In the rows, zero is written as 128.
Each run below is a few steps of one of 7 hidden systems, one row a step.
Ligi, trace 1, 11 rows:
[[128 142 151 107 136 108 121 169  96  95 124 114  67  97 147 133  90 142
  190  91]
 [160 143 124 138 125 170 146 152  75 147 189  92 147 134 124 145  67 116
  147 121]
 [151 147 118 127  82 148 152 144 146 158 204 150 152 139 148 162 161  95
  126 175]
 [113 109 162 122 143 106 112 106 171 117 159 192  91 143 154 140 147  77
  149 151]
 [103  86 143 130 162 143 100  86 141 108 127 141 152 155 113 138  87 102
  186  68]
 [124 102 121 117 107 173 140 126 129 142 100 124 221 116  69 127 105 109
  152 133]
 [142 164 142 110  99 119 109 109 148 124  98 162 160 136  81 126 143 108
   68 190]
 [ 92 132  94 111 149 101  90  82 135 110  98 175 107 151 144 124 136 154
   63 110]
 [ 84  81  97 144 127 145 130  95 125 116  93  89 111  99 132  96 127 194
  141  96]
 [140 143 146 115  81 147 125 178 118 109  90  60 112  68  97 121 143 160
  130 123]
 [141 170 131 116 118 126 138 186  84 138 135 111  78 132 126 141 120 113
   46 140]]
gumu, trace 2:
[[ 83 141  93 141  89 126 150 185 113  96  73 133 141  83 151 129 141 119
  169  86]
 [135 145 105  61 119 117 116 144 116 183 129 151 101 133 106 147 128 155
   54 157]
 [128 156 131 187  90  99 144  60 142 145 154 111 116 178 137 118 162 140
  164 120]
 [157 113 145 124 197 122 164 170  90 106  86 100 130 116 132 100  92 158
  141 112]
 [130 109 149  88 103 147  70 136 174  98 152  97  71 113 125 168 162 132
  106 115]
 [123 178  86 161  80 115  96 111 103 116 120 133 185 115 113 127  70 135
  153 103]
 [133 125 141 123 164 161 160 126  78 146 180 149  93 141 151 111  96 106
   75 166]
 [157  99 145 128 137 135 109  97 185 120 151 130 179 158 157 128 169 134
  173 103]
 [123 105 149 139 138 132 137 163 124 123  94 110 147  99  54 142  71  84
  164 141]
 [ 64 132 100  92  88 146 121 147 127 118 134 178  88 122 170 147 164 100
  102 113]
 [149 140  89 123 123 101 138  83 143 176 121 158 193 153  98 133 119 168
  125 156]]
Ligi, trace 3:
[[118 123 126 175 100 118 147 143 130 115 120  68 112 119  76 168  96 112
  195 107]
 [155 166 140 131 117 136 118 205 108 138 142 137 179  98 148 103 105  76
   95 133]
 [151 119 148 130 137 120 134  77 144 188 179 135 110 191 115 123 151 120
   80 154]
 [ 88 117 110 132 125 117 152 118 155  89  97 167 130 154 174 140 181 128
  183  91]
 [149  83 164 128 184 123 128 130 134 106 103 111 141  84  94 108  67 138
  176 146]
 [150 179 107 124  85 114  97 132 117 149 125 103 172 148  69 163  92 125
  123 106]
 [111 157 107 109 109 136 145 127 100 158 134 195 148 121 170  85 145 121
   76 172]
 [133 112 147 129 135 129 107  54 160  89 147 113  79 152 142 127 159 178
  125 139]
 [ 86  96 100  87 130 136 121 170 128 100  95 122 112  90 132 166 109 145
  183  76]
 [141 139 149 168 107 158 139 144  89 140 148  89 133  96  80 108  60  97
  119 168]
 [155 167 118 118  87 142  97 144 145 135 166 123 151 159 152 147 174 107
   60 122]]
Faro, trace 4 (11 x 20):
[[135 167 129 155  99 110 132 132  95 161 132  85  82 128 165  76 155 165
   85 111]
 [130 112 152 184 124 153 169 147 125  91 109  61 111 104 155  85 177 147
  121 130]
 [157 123 167 119 101 169 145 171 125 123  99  51 139  94  79 120 137 136
  138 129]
 [146 166 153 155 123 120 139 167  75 134 126  82 114 136  90 132  69  89
  130 111]
 [125 103 149 172 176 169 166 115  95 119 156  99 107 181 117 131  96  90
  108 117]
 [153  76 164 139 175 139 140  90 159 132 134  88 151 177  85 145 122 125
  176 107]
 [135 110 160 126 168  85 114 119 153 112 104 158 139 119  71 142  68  97
  188 147]
 [ 87 101  99  90 165 126 103 131 121 116 132 190 117 136 112 184  68  97
  121 116]
 [111 113  64 120 138 123 124  77 137 142 172 175 165 168 147 177 104 150
  151 107]
 [137 130 128 125 125  84 100  65 183 120 156 179 118 134 144 135 148 154
  144 174]
 [116 121 129  75 122 108  60 134 167  95 111 173 122  83 169 115 153 144
  111 126]]
guza, trace 5, 11 rows:
[[136 171 129 128  79 136 165 150 104 173 146 122 147 161 167 116 165 115
  166  81]
 [158  94 144 114 181 174 190 123 105 127 134 106 167 176 110 143 110 138
  167 118]
 [ 98 106 161  79 130 130 118 146 149 129 109 164 105 147 112 153 129  71
  189  85]
 [116 113  85 144 146 111 108 157 119 134 144 149 179  88 143 136  49 119
  179  94]
 [110  77 123  97 124 158 136 106 141 176 186 173 116  98 126 130 108 117
  140 186]
 [115 139 121 104 125 127  87  52 128  81 135 171 126 131 158 120 106 171
  162 122]
 [ 85  81 116 163 144 148  92  86 136 101 132 100  95 110  91 135  81 128
   90 131]
 [106 159 119 121  56 141  87 151 141  84 134 141 113  78 154 133 155 113
   82 151]
 [196 162 141 160 140 109 100 113 128 114 163  95 145 115 126 107 108 160
   76 173]
 [128 146 169 170 102 126 133  89 140 142 132 114 103 180 122  92 190  91
   76 137]
 [140 146 111 137 127 139 138 144 121  86  75  98 192 163 143 126 169 144
   91  79]]
kefe, trace 6:
[[139 131 147 161 175  83 143 102 143 142  94 158 174 185 130 100 129 108
  159  94]
 [110  70 150  91 148 171 177 140 127 150 121 130 106 133  67 156 119 102
  134 165]
 [137 186  99  95  89  92 133 178 125 128  68 132 148 138 115 160 165 143
  105 106]
 [121 138  85 167 124 123 192  94  98 160 173 138 107 160 147 142 126 156
  123 168]
 [ 88 108 142 135  85 136 131 151 164 108 119  95  73 122 154 138 206 116
  150  90]
 [143 125 124 150 170 101 135 120 100 104  80  87 119 109 125  92  96 201
  137 114]
 [116 134 128 151  66 179 116 124 118  93 166 103 124  79  97 150  98 105
  125 172]
 [155 177 139 106 114 118  72 109 131  87 128 164 143 130 194  97 150 150
  103 113]
 [141  67 138 139 150 157 104  80 142 180 202  99 139 143 118 115  88 133
  143 113]
 [121 124 164 133 131 136 116 169 146  97  88 144 186 119 123 115 134  55
  167  93]
 [166 138 139  59 178 124 141 124  98 147 116 169 132 138  99 137  75 149
  125 169]]
Faro, trace 7:
[[ 85  96 115 135  57 174  88 118 156 134 172 104 116 106 152 127 166 120
  123  99]
 [158 194 154 120  64 155 133 120 114  95 121 136 183 129 143  97 157 121
  160 131]
 [132 162 163 128 115 122 109 125 111 144  91 128 119 142  97  81 142 101
   40 148]
 [122 109 118 175 141 121 155 195 133 140 120 102 151 143 161 114 164  89
  104  76]
 [137 100 148 134 108 163 204 140 127 190 142 109 145 118 100 113 140 115
  173 171]
 [128 151 178  86 126 101 145 147 109 147  91 115  54 156  94 136 139 118
  158  99]
 [108 111 101 137 194 126 168 132  78 106  80 129 129 140 137 110  86 166
  124 101]
 [115  78  89 156 134 126 157 116 161 128 137  82 113 136  81 195 128 163
  134 151]
 [186 141 148 109 151 108 116 156 136  98 171 126 114 106 140 167  90 147
  186 147]
 [ 99 109 135 113 137 149  63  73 107 125 160 135  93 105 114 102  51 129
  120 124]
 [ 99 129 108 152 107 150  94  87 143  54 131 132 162 162 146 165 134 114
  135  78]]
Nuto, trace 8 (11 x 20):
[[ 82 117 140 125 133 120 119  77 126 162 146 165  63 179 128 126 133  94
  106 114]
 [111  99 127 133 145 146 111  76 123  73 115 106 123 120 104 143  76 162
  188  98]
 [144 113 148 105 121 163 130 167 154  82 148 140 140  84 108 169 124  88
  123 197]
 [153 173 104 103 139  67  74 138 140 137 127 179 149 141 139 145 109 132
   79 122]
 [104  83 113 173 138 129 119  54 146 172 145 135 144 130 132  73 123 144
  101 150]
 [101  99 172  95 118 140 107 119 159  82  98 134  94 109 155 103 175 125
  174  93]
 [171 138 149 124 126  99 122 170 150 117  73  84 157  93  63 134 111 140
  149 139]
 [104 149  78 158  81 119 135 176 136 150 126 148 164 117 145 139 158  92
   65 136]
 [151 135 120 121 138 132 127 110 106 157 132 112 144 149 189  71 151 187
  114  79]
 [127  95 193 146 115 137 172 110 144 168 128  86  91 147  94 100 160 101
  182 135]
 [ 93 156 111 129 104 116 143 186  97  94  80 124 114 116 111 160 109  98
  167  75]]
Nuto, trace 9 (11 x 20):
[[102 110 109 156 143 104 160  81 101 206 126 145 125 140 109  83  95 148
  129 144]
 [ 70 106 132 101 105 173 155 109 120  79 101 134  76 129 137 140 168 141
  151 117]
 [188 155 141 121 138 107 140 158 134  68 110  91 124 111 104 169 117 170
  157 157]
 [129 153 111 170  97  96 121 167 131 156 168 146 109 108 126 144 120  79
   65 178]
 [111 152 112 117 115 131  75  77  95 140 148 140 117 148 172  86 103 161
   99  80]
 [146 100 197 143 127 173 138  62 142 111 140  98 129 143  96  95 135 118
  167 155]
 [119 138 155 129 136 105 108 180 145  65  88 144 123 135 111 167 123  57
  151 100]
 [146 110  76 138 153 129 106 155 124 150 141 104 187 116 104 146  76 146
   72 120]
 [119 109 114 109 100 153 123 106 158 174 187 168 155 144 178 118 174 119
  127 129]
 [140 121 171 102 172  91 140 108 122 150  84 148 124 141 129  75 116 143
  192 108]
 [ 80  86 124 130 116 136 164 146 146 129  70 108 101 114  62 158 141 117
  125 149]]
gabi, trace 10:
[[146 159 149 108 132  99 194 159 119 144 117 153  98 160 160 132 180 137
  166 140]
 [171 154 165 160 166  84 143 148 102 140 101  78  95 135 139  72 130 161
  115 115]
 [124 156 147 140  83 132 144 179 103 100 120  65  54  89 132 131 150 139
  140 117]
 [170 170 105 128 111  92  91 192 122 108 142 104 134  71 163 142 102 160
  128 115]
 [148 146 153 117  91 153  61 133 114 151 191  93 116 108 119 115  79 104
  102 111]
 [101 145 106 157  89 158  75 110 125  74 163 133 157 133 163 143 113  96
  122  76]
 [123  63 103 123 143 186 103 107 141 130 159 108 198 120 111 142  91 136
  133 103]
 [ 83  99 109  77 124 146 110  88 147 144 133 176 136 171  89 186 108 103
  149 103]
 [ 85  96  88 153 173 122 159  91 118 150 121 194 158 160 129 121  93 112
  122 132]
 [106  91 136 103 138 157 185  69 128 153 125 152 100 151 123 115 160 161
  146 163]
 [134 147 132 145 148  66 167  95 141 111  77 148 121 150 103 133 137 160
  175 152]]
kefe, trace 11 (11 x 20):
[[136 115 182 160 110 152 118 130 160  84 164  90  98 147 112 156 148  69
  154 120]
 [159 120 138  92 176 119 109  98 147  66  75 143 168 140 119 126 125 179
  128 131]
 [128 104 105 101  90 196 147 118 123 173 166 112 179 104  92 137 106 141
  126 162]
 [133 191 146 120  84 122 136 151 104 132 119 157 159 153 177  99 162  97
  155  84]
 [128  94 141 109 181 131 147  96 106 146 166 127  74 179 125 150  91 138
  154 109]
 [ 92  93  90 128 121 128 120 180 164  83  98 120 150 112 113 190 140 109
  148  91]
 [147 152  99 112 143  96 164 155 108 134 110 170 144  81 152 107 108 184
  133 186]
 [ 89 143 124 124  48 127 102 111 135 182 172 132  75 111 118 132 130 106
  140 127]
 [ 96 141 125 169 162 100 104 122 110 101  97 137 114 155 179  85 128 116
  100  63]
 [156  76 156 149 174 138 134 157 143 124 167  84  94  93 101 147  95 120
  110 171]
 [147 165 137 132  83  85  85 126 178  95  85 148 170 103  99 130 144 116
  135 154]]
guza, trace 12 (11 x 20):
[[119 142 133 195 131 125 123 116 142  71 131 156 157 138 183  93 161  92
   96 141]
 [156  96 121 104 145 139  94 125 169 150 107 102 169 134 111 115 162 158
   56 125]
 [126 169 119 158  78  83 139 106 167 129  94 139 151 161  79 159 169 108
  133 153]
 [137 136 123 154 184  87 174 168 113 114  62 152 144 127 141 100 134 132
   89 151]
 [118 121 102  86 117  88 138 153 145 202 108 118  91 149 124 143 178 162
  101 107]
 [131 142  99 167 104 104 203 131 118 121 102  99 133 130 125 149 145 172
  195 131]
 [126 109 173  87 162 142 170 165  94 140  80 115  77 111 102  99 122 132
  142 135]
 [115 167 114  96  87 114 110 153  94 162 135 116  98 136 136 140 104 137
  164  55]
 [133 107 123 165 139 174 189 143  90 123 186  99 123 124 135 153  85 115
  169 141]
 [134 110 194  62 133 171 108 137 127 113 147 142 100 120 159 111 142 107
  165 112]
 [131 126 128 144 122 138  63  92 125 122 164 108 169 136 113 127  58 115
  169  66]]
gabi, trace 13 (11 x 20):
[[134 167 132 157 116  87  83 137 146 105 104 127 112 133 135 110 158 113
   36 136]
 [132 119 127 169  62 167 150 162 147 146 150  85 167  93 127 111 169 104
  116 148]
 [167 135 158  81 117 130 100 165 165 130 127 133 181 149 141 143 167 105
  159  88]
 [122 127 141 136 157 134 112 148 101 153  99 108 149 176  94 112 105  83
   74  68]
 [ 81 108  87 127 109 184 190 161 103 125 143 119 116 160 157 167 163 118
  116  95]
 [154 112  92 115 154 105 150 122 127 180 151 118 155 159 154 143 121 186
  177  88]
 [109 124 164 123 140 121 128 108  90 161 130 116  71 154 100 111  78 107
  176  87]
 [ 89 142  92 140 140 130 140 132  82  60 104 143  93 104 177 126 107 168
  133 113]
 [160 120 108 111 125 137 132 104 119 135 166  98 111  87 111 141  89 206
  134 180]
 [130 159 149 143  98  85  78  97 149 108 164 158  90 120 108 159  91  95
  165 156]
 [111 105 137 166 141 127  76 111 143  92 123 145 139  72 154  70 101 113
   94 145]]
gumu, trace 14:
[[102 150 131 113  66 148 185 128 114 159 136 154 112 149 151 130 177 116
  187 120]
 [157 135 134  68 174  97 159 137 116 152  66 145 140 182  97 140 132 157
  135 108]
 [ 98 104 129 142 129 102 134 103 155 104 122 101  44 151  99 178 145 139
  152 123]
 [127 156  89 116 122  90 117 144 113  77  88 144 123  74 158 134 104 194
  155 124]
 [161 156 168  95 122 126  83  91 117 128 155 128  81 114 111 109 104 145
   82 183]
 [134 151 154 181 122 142 100  65 120  72 136 118 161 159 158  81 129 121
  139  99]
 [152  94 132 142 187 168 127 156 115  88 134 110 166 114 119 128  79 111
   80 148]
 [114 110 127 149  81 143  92 145 178 110 186 137 136  99 156 147 152  73
  118 138]
 [119 132 108 139 107 123 131 144 110 190 126 160 206 109 113  90  84  96
  141 123]
 [102  95 146 112 126 175 186 121 118 183 147 138 101 168 122 118 168  94
  108 145]
 [132 118 111 125 124 108 169 144 166 131  79 126 175 163 128 157 189 144
  169  94]]

Which system made each run below?
trace 15:
[[124 154  99 145 134 122 161 113  85 168 132 131 159 199  88 158  85 105
  135  94]
 [145 105 142 163 194  93 173  91 144 132 148 150 101 190 127 145 134 121
  128 158]]
	Faro
trace 16 (2 x 20):
[[104 137 158 133  65 126 104 101 140 185 156 128 110 137 107 116 122  83
  191  94]
 [112 129 129 130 158 139 120 131  98  63  88 164 175 121 173  91  97 117
  143  86]]
	gabi
trace 17, 2 rows:
[[160 134 173 173 157  83 101 157 145 144 131 115 151 146 115 105 100  64
  151  89]
 [ 65  53 108 116 137 172 117 142 117 151 136 115 102 107 126 130  99 111
  130  76]]
	gumu
trace 18 (2 x 20):
[[152 107 115 183 153  99 137 198 136 129 130  74 143  94 110 145  95 121
  140 120]
 [106 122 128 100  76 141  96 175 124 169 164 116  78  80 159 123 131 114
  124 101]]
	gumu
trace 19:
[[107  93  75 116 122  97 106 164 147 144 138 120  85  57 155 139 127 184
  118 132]
 [153 175 147 104  59 134 112 104 112 169 141 112 126  97 122  84 132 168
  145 149]]
	gumu
trace 20 (2 x 20):
[[121 162 163  72 134  96 119 137 118 136 113 189  76 150 163 113 145 111
  152 108]
 [116 100 122 104 155 121 103  45 141 131  94 124 140 175  78 135 103 174
  135 103]]
	gumu
trace 21, 2 rows:
[[113  91 119 185 123 151 162 158 145 110 126  92 174 122 152 127 147 107
  183  83]
 [147 100 162  58 126 163 128 155 139 161 107 142 174  94  86 109 120 112
  150 154]]
	guza
trace 22:
[[ 87 117  96 156 138 123 196 157 101 110  59 130 144 130 126 126 124 135
  168 101]
 [143 119 100 104 134 129 186 140 122 144 128 105 105 145  74 195 126 168
  112 178]]
	Faro
trace 23, 2 rows:
[[102 108 143 144 101 118 120  69 137 155 124 129 111 106  64 115  87 124
  168 162]
 [101 148 137 106 122 171 166 132  83  74  84 165 128 124 176  95 155 138
  121 134]]
	gumu
trace 24 (2 x 20):
[[111 107 109 108 144 145  62 130 118 125 163 138 158 127 145 140  66 106
  138  56]
 [149  89 147  81 141 177 128  94 148 154 157 156 201 137  94 122 103 116
  151 157]]
	Nuto
trace 25, 2 rows:
[[146 122 178 111  81 157 142 130 132 184 122  71 124 122  56 112 137 116
  148 142]
 [133 191 138 113 114 136 149 163 106  82  95 163 136 167 139 152 165  84
   79 133]]
	Ligi
trace 26 (2 x 20):
[[129  86 108 121 168 108 126 114 180  76  78 136 151 132 142 146 169 175
  140 117]
 [144 122  95 108 107  99 103 163 162 133 127 140 157  56 105 156  99 153
  134 181]]
	Faro
trace 27:
[[123 116 142 107 149 139 106 104 135 133  62 133 180 175  76 109 125 112
   94  90]
 [111 123  93 133 127 125 159 105 125 135  55 136 172 141  96 111 150 163
   86 148]]
	Ligi
trace 28:
[[107 126 147 195 110 127 130  80 140 100  99  90 111 139 133  75 176 143
  106 124]
 [147 129 180 155 110 141 105 170 146  74 118  55 103 108 144 112 160 110
  144  86]]
	Nuto
trace 29, 2 rows:
[[178 128 157 139 121 146 136 140 148 114 106  52 161 162 118 128 179 150
  145  81]
 [133 121 134 186 119 108 165 196 134 169 145 106 147 134 136 125 138  64
  154 113]]
	Nuto
trace 30 (2 x 20):
[[110 135 148 163 126  63  76  73 157 129 111 145 114 143  99 113  98 107
  171 102]
 [101 107 117 115 163 148 132 140 138  56 107 197 153 121 147 152 122  89
  109 156]]
	Faro
trace 31, 2 rows:
[[114  60 103 151 162 117 129 150 174 117 143 114 146 117 110 181  98 117
  183 112]
 [103  98 142 107  98 121 110 143 155 146 118 182 141  57 129  97 122 102
  174 165]]
	guza
trace 32, 2 rows:
[[127 158 125 160  56 173 164 106 117 127 175  97 118 147 157 124 186 135
  118 147]
 [162 181 187 151 144 108 143 139  87 100 128 110  95 161 153  98 117 111
  156 104]]
	Nuto
trace 33:
[[ 89 109 105  89 157 121  96 124 105 173 121 183 124 124 119 113  73 106
   77 119]
 [100 129  53 132  94 119 123 102 143 124 179 156 118 134 161 194 135 160
  125 136]]
	guza
trace 34, 2 rows:
[[156 174 142  83  85 110  98 130 112 178 152 127 106 116  87 143  84 132
  134 150]
 [124 171 143 186 124 123  97 116 106  76 162 160 128 131 169 108  97  69
  115 134]]
	gabi
trace 35:
[[119 114 111 115 163 166 123 158  90  67  92 100 154 136 151 131 108 143
  113  56]
 [148 127 102 114 104 142 100 139 155 119 188 118 118 116 107 206 111 123
   90 164]]
	gumu
trace 36:
[[119 178  96 109 104 115 166 162  88 143  63 151 157 127  98 130 128 145
   94 143]
 [131 135  93 162 139  97 173 167 109 168 148 110  80 153 146 148 148 139
   68 136]]
	Faro
trace 37:
[[133 124 114 116 133 124 113 100 110 126 120  75 109 150  97 154  81 179
  177  68]
 [127 162  96 119  82 163 171 184  81 137 132 130 173  81 141 123 110 130
  144 146]]
	Ligi
trace 38:
[[140 130  83 114 178  79 104 126 126 139 134 186 172 135 151 144  69 148
  139 116]
 [ 80  62  99 146 138 116 150  87 172 170 162 156  90 132 126 147 139 130
  138 157]]
	guza
trace 39:
[[114 147 112 142 119  61 112 143 145 124  96  96  57 133  89 174 128 140
  125 110]
 [113 135  80 185  81 152 126 133 107 111 170 101 141  70 144 128  92 148
  114 151]]
	Nuto
